Named moves, each a turn or a mirror, and the order they were made in; the first pair answered:
j_664 (before |-> after):
[-6 -7 -4 10 11  2  4  1  2 -1 -8  2 -1 -1  2  0 -3] |-> [10  0 -2 11  0 -3  0 -7 -9 -2  1 -2  2  0 -5 -1 -3]
[ -4  -5 -11 -22   3  13  -7  -4  -7   7  -5   1  -4   4 -14  -3  -4] |-> [  0  -3 -10 -22   1  12  -8  -6  -9   7  -3   1  -3   4 -15  -3  -4]
[-12 -10  -4 -19   1   2   2   9   1   6 -16   0   0  -6  -8   6  -3] |-> [  8  -1   0 -17 -14  -3  -4  -1 -12   5  -4  -4   4  -4 -16   5  -4]
j_245 (before |-> after):
[-1 -1  0  2  2 -1  0  1  1  2 -2  4  1  1  4  1  1] |-> [ 0 -2 -1  4  2  0  1 -2  0  1 -3  2  1  1  1  2  1]
[ -2   4   2   3 -12  -1   6   9  -5  -1   2  -5  -4  -1  11  10  -5] |-> [ -1   3   0   8 -12   0   8   4  -8  -3   0  -9  -3  -1   6  10  -6]
[ -4   0   0 -11  -8  -1   6  -2  -6  -1   2  -4  -6  -2   7   0   4] |-> [-4 -1 -1 -6 -8  0  8 -7 -9 -2 -1 -7 -5 -2  3  1  3]
[  6   7  -3  -7  -4  -8  -2   2  -7  -9   4  -2  10  -3 -11   5  -4] |-> [  6   8  -1 -12  -5  -9  -4   6  -4  -7   6   1   9  -2  -7   5  -3]
j_856 (before |-> after):
[ 12   8   3   2 -11  -5  -5  -3  -6   1  10   1   0   2   1  -1  -1] |-> [10  7  3 15 -2 -5 -3 -3 -3  1  7  2 -2  0  3 -1 -1]
[-12  -4  -5   9   0  -6   9 -12  -3  -4  -2  -9  19   3  -4   0  -6] |-> [-14  -5  -6   3  -1  -5   9 -11  -3  -4  -3  -9  18   3  -5   0  -6]
[ 1 -1  0 11  6  2  4 -7 -5  1 -4 -4 -1  0 -4  1  0] |-> [-4 -3 -2  5  7  5  5 -5 -3  1 -6 -6 -1 -1 -4  1  0]
[ 2 -7  3 -5 13 -1  3  6 -4 -5  4 -7 -3 -2 -8 -4  5] |-> [ 2 -7  3 -7 12 -2  2  6 -5 -5  6 -7 -3 -2 -9 -5  4]

Each pair is two moves apart.
[-10   5  -8   7   9   2  -2   3  -6   4   0   4  -4   8  -1  -2   0] |-> [ -5   6  -8  11   7   1  -3  -1 -10   3   2   2  -3   8  -4  -2  -1] -> j_664 then j_856
[-4 -2 -4 17 10  6  4 -5  4 -2 -8 -1 -2 -1 -4 -1  2] |-> [  7   3  -5   5  -6   4   0 -13  -8  -4  -1  -5   2   0 -14  -1   1] -> j_856 then j_664
[  7  -7  -5   2   0  12   6 -12 -12  12   0 -11 -11   0 -12  -1   3] |-> [ -2 -11  -7  -9   2  15   7  -6  -6  13  -4 -10 -12   0  -9   0   4] -> j_664 then j_856
[-1 10  4 11  3 -2  4 14  9  6 -8  6  1 -4 -6 -1  2] |-> [ 10  14   4   7  -9  -4   2   7   0   4  -2   3   4  -3 -13  -1   1] -> j_856 then j_664
[ 17   6   4  21  -1  -5  -2 -23 -17   2  -1  -6   0   3  -4   2  -3] |-> [ -3  -4   0  28  16   2   5 -17  -5   1 -15  -5  -4   2   2   3  -2] -> j_856 then j_664
[ 1 -6 -1  0  3  2 -5 -2  6 -3 -5  2  5  5  1 -8  0] |-> [ 5 -4  0 -3 -1  0 -7 -2  5 -2 -2  2  5  6  1 -9  0] -> j_664 then j_245
[  9   0   0  22   2   0   3 -15 -11  -5  -3  -8   3   0  -9   2  -1] |-> [ 2  5 11  3  3 -7 -7 14  7  8 10 10 -3  2 17 -3  3] -> j_245 then j_856
[  2   2   0  -3  -9   1  -3  -5  -3   1  -2  -4   1   1 -10  -1  -4] |-> [-10  -3  -1   1   4   4   0   1   6   2  -9  -1  -2   0  -3  -1  -2] -> j_856 then j_664
[ -5   6   0 -25  -5  -6   0   0  12  -5   0   7   3   2  -5   0   7] |-> [ -7   6   1 -20   1  -7  -1   5  17  -3   0  10   2   2   0   0   7] -> j_856 then j_664
[  3   1  -1   0  -6   3  -6  -9  -9   3  -4  -1   1   3 -15   1  -1] |-> [  1   5   6  -8  -6  -2 -12   6  -1  11   3   8  -2   4  -1  -2   1] -> j_856 then j_245
[ -5   1   1   5   5   2   2 -11  -1   5   5   1   3  -7   3 -11   3] |-> [ -2   4   3   2   2   0   0 -10  -1   6   8   3   2  -6   5 -12   4] -> j_245 then j_664
[ 15  10   6  -7 -13 -10  -9   2  -2   2  16   7   2   4   1  -3   1] |-> [ 14   6   0  22  -1  -7  -2 -13  -7  -5   5  -2   3   2  -9   0  -1] -> j_245 then j_856
[-8  3  7 25 11  1 20  2 -5 -6 -7  9  9 13  6 -9 -3] |-> [  8   9   7  13  -8  -1  17  -9 -20  -9   3   3  15  14  -7  -9  -4] -> j_856 then j_664
[  3  -2   8   6   9   4  11   1  13   6  -6   5 -10   3   8   3   9] |-> [ -2  -5   3  -1   9   9  15  -3  12   2 -12   1  -8   3   2   3   8] -> j_245 then j_856
[  3   0   5 -12 -11  -4  -6  10  -4   3  10   6   4   3   4   1   2] |-> [ 0  0  6 -9 -7 -4 -5 14 -1  4 10  8  3  2  8  1  2] -> j_664 then j_856
[  5   4  -2  11   2  -1   3 -10   0  -3  -7  -2   0   4  -1   5   0] |-> [-1  4  1  1  4 -3  1  4 10  2 -4  6 -4  5 11  4  2] -> j_664 then j_245
[ 14   4  -4 -13 -25   0   0 -11 -26  -7   9 -11   2   8 -11   2  -3] |-> [ 17   5   0  31  -3  -3   2 -15 -22  -7   5 -10   0   7  -5   2  -2] -> j_856 then j_856
[ -4   1  -9 -17  -6   6   7  -2   3   1  -6   0   6   1   2   2  -1] |-> [ -5   1  -8 -18  -5   5   6   2   5   2  -5   2   5   2   7   1   0] -> j_856 then j_664
[ 11   2   4 -13  -9  -2  -3   6  -1   1  11   4   2   3   4   0   2] |-> [ 14   0  -1  10  -3   1   3 -10  -8  -4   3  -5   4   2  -8   2  -1] -> j_245 then j_856
[-16  -2  -4  27  30  -1   6   5  16  -4  -6  -8  -1   3  14   2   4] |-> [-26  -7 -11 -31   7   7   5  11  14  -5  -6 -10   2   4   7   3   4] -> j_856 then j_856
[-18  -3  -4  20   3  -9  -5  -5   5   7  -1   2  -8 -10  -6 -11   4] |-> [ -4   4   0  16  -9 -16 -11  -7  -2   9  11   2  -7  -9  -7 -13   4] -> j_245 then j_664
[-7 -5 -6 -8 12 -9 -1 16  6  6 -9 -4 -2  4 16  0 -3] |-> [ -6  -9 -15  -7   8  -3   6  -1  -4  -2 -18 -14   1   3  -1   3  -5] -> j_245 then j_856
[ 8  6  3 36  6 -9 -7  0 -4  3  2  7  0  4  7  3 -4] |-> [-1  3  3 32 13 -8 -6  8  4  6 -1 11 -1  4 13  3 -2] -> j_664 then j_245
[-10  -3   0   0  11  -1   0   4   6   0  -6   3  -4   0   9   2   0] |-> [ -8  -5  -5  -1   7   4   4  -7  -2  -5 -11  -4  -1   0  -3   4  -2] -> j_856 then j_245
[ -6  -5  -7  -7  -5   6   6 -10  -5  -2  -2  -6   1  -2 -11   0  -6] |-> [-11  -4  -4 -18  -4   4   3   4   4   4   1   2  -2  -1   1  -2  -4] -> j_664 then j_245
[ 0  0  8  1 12 -7 -5 22  9 10  9  8 -7 -5 21  7 -5] |-> [ 21   5   4  20   1  -7  -3  -8 -15   0   9  -8   1  -5  -5  10  -9] -> j_664 then j_245
[  5  -2  -6 -21 -10   7  -5   1   1   5  -7   0   6   3  -5  -2   4] |-> [ 21   7   2   2 -10  -2 -10  -3  -4   6   3   2   6   4  -3  -3   3] -> j_856 then j_856
[-33 -19  -6 -15  15   8   6  11  19   0 -23  -2  -1   0   1   5   6] |-> [-19 -17 -13 -24  -5  11   8 -11  -2  -8 -22 -16   6   0 -23   7   3] -> j_856 then j_245
[-15 -11   0  -6  12  -1   5   8   6  -7  -5   1   1  -6   7   3  -2] |-> [  7  -3   1   3  -4  -6   2 -11 -13 -12   4  -8   7  -5  -9   4  -6] -> j_245 then j_664
[ -8  -9 -17   5   6  12   6 -18  -2  -6 -13  -2   1  11 -15   1   0] |-> [-12  -5 -10 -28  -4   6  -2   7   9   5   0  11  -2  13   3  -3   4] -> j_856 then j_245
[ 9  7  5 29  5 -7  1 -8  0  2  1  1  2 -1  1 -3 -1] |-> [-4  2  6 21 13 -6  1  5 12  5 -1  8 -1 -1 12 -4  0] -> j_664 then j_245
[ -9  -2   4 -25   3  -3  -3  -6   9  -7  -5  17 -15   4  14  -5  -6] |-> [ -3  -4  -4 -14   0   1   3 -28  -5 -16 -13   3 -10   2  -6  -2 -10] -> j_245 then j_856
[-1  0  2  8  4  1  1  0 -1  1 -4  3  1  2  3  1 -5] |-> [ 1  3  5  4  1 -1 -1  3 -1  3  0  6  0  2  6  0 -5] -> j_664 then j_245
[ 12  12  -1   8  10  -3  -9 -18  -5  -6   6   9   3   9   1   1   1] |-> [  5  10   2   8  17  -4 -10  -9   4  -3   6  14   0   9  11   0   2] -> j_245 then j_856
[  5  13  16   9  -4 -12 -24   6  -1  16   9  16  -4  -6  21  -2   5] |-> [-17  -4   2  31  20   3  -8  -7   3   6 -20   4  -4 -10   9   4   4] -> j_245 then j_664
[  7  -5   1 -20 -11 -15   7  14   0   2  18   7  -3   3  12   7  -1] |-> [ 15  -1   6   9  -1 -20   6  10   1   2  19   8  -4   3  16   7  -1] -> j_856 then j_856
[ -5  -4  -7 -17 -14  10   7  14  13   2   3   2   8  15 -15   3   1] |-> [ 13   4  -1  -7 -22   3   2   7   5   3  14   2  10  16 -18   2   0] -> j_664 then j_856
[-3  9  8 -4  2  1 -3 11  4  1  3  1 -2  2  6 -4  4] |-> [-5  4  2 10  7  6  3 -3 -1 -5 -7 -8  0  1 -5 -2  3] -> j_245 then j_664
[ -6   4   4   4   6 -13   5  -3  18  -3   0  -2   0  10  -1   0   1] |-> [ -8   3   2  -9   2 -10   6  -1  18  -4  -1  -3   0  10  -3   1   2] -> j_856 then j_856
[-26  -8 -12   9  22  10  15   6   1  -1 -34   3  13   0   5  -1  -2] |-> [ 26  18   1   4 -20 -10  -4 -11 -31   1   3  -1  21   4  -9  -5  -4] -> j_245 then j_664
[  5  -2  -1  -9  -4   2  -5  -7  -1   2   7 -13   3  -6   0 -10  -6] |-> [ -6  -6  -1  -3   9   5  -2  -1   9   3   0  -9   0  -7   7 -10  -5] -> j_856 then j_664
[ 14  -1  -9   9  -2   2   8 -15 -13  -9  -1 -13  -4   4 -17   9  -4] |-> [ 13   8   6  -7  -4 -10  -5  17   4   5  18   7 -10   7  13   3   1] -> j_245 then j_856
[  7   1   1  16  -7   7  -4 -14 -12  -6  -5  -6  -4  -1 -16  14   0] |-> [  5   8  14   0  -7  -2 -15  14   4   7  10  12  -9   1  10   9   4] -> j_245 then j_856
[  6  -5  -7  -4 -12   5   4 -17 -14  -8  -7  -7   7   0 -22   2  -5] |-> [-17 -15  -9   1   9  12   9  -3   5  -5 -20  -2   1  -1  -9   3  -3] -> j_856 then j_664
[-11  -6   9   0  13   6  -4  -3   6  -1 -16  -2  -1   6   5 -13   5] |-> [ -5  -3   9 -22  -2   5  -8  -1   1   0  -9  -2   2   8   2 -13   5] -> j_856 then j_856
[  4   4   3 -24 -10  -1  -5   8   6   4  10   6  -1   2   7  -2   1] |-> [ -3   2   4 -12   3  -1  -4  13  14   6   6  10  -5   1  15  -2   1] -> j_856 then j_664
[  1   1  -5 -10 -11   6   2  -8  -7   4   1  -5  -3   1 -11   0   2] |-> [  5   5   1 -11 -13   0  -3   1  -4   9  10   2  -4   2  -2  -3   3] -> j_856 then j_245
[ -2  -3  -4 -11  -4   3   4  -6  -2   2   2  -2  -3  -5   4   1  -3] |-> [-5 -4 -3 -9 -1  3  4 -2  2  3  0 -2 -4 -5  8  0 -2] -> j_856 then j_664
[  7  -2  -3   4  -6   2   1 -11  -8  -2   6  -6  -3   9  -9  10  -7] |-> [  2  -5  -4  11   3   4   4 -10  -4  -2   1  -6  -4   9  -7  11  -7] -> j_856 then j_856
[  1   4  -1 -10 -10   1   0   0  -5   2   0  -1   0   3  -5   3   0] |-> [-6 -1 -5 -5 -3  5  5 -2 -2  0 -8 -3  0  2 -7  4  0] -> j_664 then j_245
[ 5  7 -7 -6  2 -7 -3 -2  9  6 20  8 -1 -4  8 -7  6] |-> [ 2  5 -7  6 10 -6  0 -3 13  6 15  9 -2 -5 10 -7  6] -> j_856 then j_856
[  9   3  -2  19  -1  -1   3 -19 -14 -10  -1 -13   4  -2 -18   2  -3] |-> [-10  -6  -6  20  14   6   8 -12  -3 -10 -15 -11   1  -4 -12   3  -2] -> j_856 then j_664
[ 16   8   5  11  -2  -1 -21 -11  -1  -2  -2   9   8   1  -1   1  -4] |-> [  8   6   7  11   6   0 -21   0  10   1  -4  16   5   1  11   0  -2] -> j_856 then j_245
[ 4 -1 -4 -3  2 -1  6 -1  5  6 11  1  0  8  6  5 -6] |-> [ 1 -4 -7  1  6  2  9 -5  4  4  5 -2  0  7  3  6 -6] -> j_245 then j_664
[ 12   0   7   9 -17  -9   0  -8 -13  -8   8   2  -1   4 -11  -2  -4] |-> [-13  -8   8  -5  -2  -4   1  17  11   0   2  14  -8   4  11  -3   0] -> j_245 then j_664
[  2  15  -7  15  20  -5  18  -4  -5  -9  -1   2   9   2 -10   1   0] |-> [ 10  24   2  -2   9 -13   8  10  -3  -2  15  12   8   5   1  -3   2] -> j_245 then j_664
[  9  -4   3   9 -12  -2   9   6 -15  -7  13  -3  -6  -2   0  -8   7] |-> [ -7 -11   2   5  -1   2  12  18  -1  -4   6   3 -10  -2  10  -9   9] -> j_245 then j_664
[ 5  0  2 -6  2  3 -7  2 -8 -3  5 -5 11 -3 -6  6 -5] |-> [ 8  3  5 -1  3  0 -9  4 -6 -2  8 -3 10 -3 -3  4 -5] -> j_245 then j_856
